The same turns and mirrors carry the whole set onto itself and the rows of a family onto each other. Which other rows belong to the same family as each row named below? List them in the order they appear above.
These 16 rows form 4 families of 4 rows each.
Q: [ 1.80  0.51 -3.31 -1.21  2.48 -0.45  2.64 -1.20 -1.45 -1.16 -0.11 -2.98
  0.97  1.51  1.52  1.77  0.30 -2.25 -0.56  4.97  2.24 -0.17]
N: [ 2.43 -3.32  4.65  0.31 -0.60 -3.13  3.86 -0.12  2.05  1.36  1.76  0.38
 -0.66 -0.05 -3.16  1.49 -5.72 -0.59  0.97  2.15 -0.80  0.03]
Z: [ 3.14 -4.66  5.26  0.80 -0.95 -2.96  3.07  0.71  1.44  0.20  1.38 -0.53
 -0.95 -0.52 -1.13  1.56 -4.04 -0.54 -0.01  1.99 -0.56  1.36]
E: [ 2.09 -4.46  5.56  0.54 -0.88 -2.76  3.14 -0.33  1.07  0.69  1.71 -0.17
 -1.33 -0.70 -2.05  2.15 -4.78 -0.52  0.17  2.04 -1.07 -0.45]
A: [-2.74 -4.42 -1.02  0.78  0.87 -3.03  0.56  1.08 -0.18 -0.85 -4.64  0.45
 -1.75  3.26  0.44  0.73 -3.15 -0.77  3.41 -2.00  3.52  0.20]
P: [ 1.34  0.23 -3.28 -0.48  2.58 -0.46  2.59 -2.29 -1.35 -1.34  0.67 -2.81
  0.78  0.41  0.73  3.01  0.33 -1.53 -0.67  4.89  1.32 -1.68]
T: [-2.54 -4.06 -3.05  1.26  1.52 -3.10  0.95  0.68  1.01 -0.41 -3.88  0.03
 -0.72  2.92 -1.59  1.82 -3.31 -0.72  4.47 -1.57  3.46  0.14]
V: [ 1.56  0.56 -3.66 -0.29  1.91 -0.33  2.83 -1.19 -1.23 -1.74  1.39 -3.40
  2.32  0.77  0.60  2.36  0.39 -0.71 -0.69  4.22  0.74 -1.58]
M: [-2.06 -1.79 -2.14 -2.59  0.25  3.46  0.01  0.55 -0.26  4.14  0.81  3.37
  1.20  1.20 -1.65 -3.36 -3.35  0.65  0.83  1.72 -0.23 -0.51]
X: [-3.06 -4.46 -1.81  1.06  0.99 -3.28  0.67  1.31  0.04 -0.68 -3.60 -1.66
 -0.30  3.46 -1.16  1.60 -3.70 -0.56  3.81 -2.04  3.46 -0.31]
L: [-3.29 -4.99 -2.09  1.25  1.24 -2.74  0.22  0.47 -0.03 -0.44 -4.06 -0.22
 -1.42  2.44 -0.69  2.08 -3.02 -0.73  4.01 -1.68  3.47 -0.40]
R: [ 2.01 -4.05  5.07  0.94 -0.46 -3.23  3.29 -0.16  1.51  0.13  2.13 -0.63
 -0.54  0.41 -2.56  1.40 -5.41  0.68 -0.22  1.04 -1.13 -0.49]
Y: [-2.65 -1.67 -1.32 -2.67  0.43  3.28 -0.11  0.34 -1.21  3.16  1.07  2.10
  1.32  2.04 -0.98 -3.68 -3.56  1.26 -0.45  1.26 -0.59 -1.76]
G: [-1.34 -2.55 -0.76 -2.98  1.42  3.29 -0.23 -0.27 -0.53  3.32  0.92  3.23
  0.08  1.48 -0.70 -4.07 -2.85  0.89 -1.53  1.77 -0.01  0.17]
D: [ 2.14  1.28 -3.99 -0.33  1.80 -1.14  3.56 -1.94 -0.70 -1.20  0.77 -1.56
  1.47  0.58  0.48  2.65 -0.13 -1.48  0.14  4.83  0.86 -1.56]
J: [-2.59 -2.75 -0.81 -3.02  1.01  3.73 -0.67 -0.25 -1.09  4.10  0.89  2.66
  0.36  1.20 -1.28 -3.06 -3.12  0.45 -0.22  1.92 -0.29 -1.07]

Which other rows belong to the same family as V? X, R, Y
Which other rows belong to the same family as A? Q, Z, G

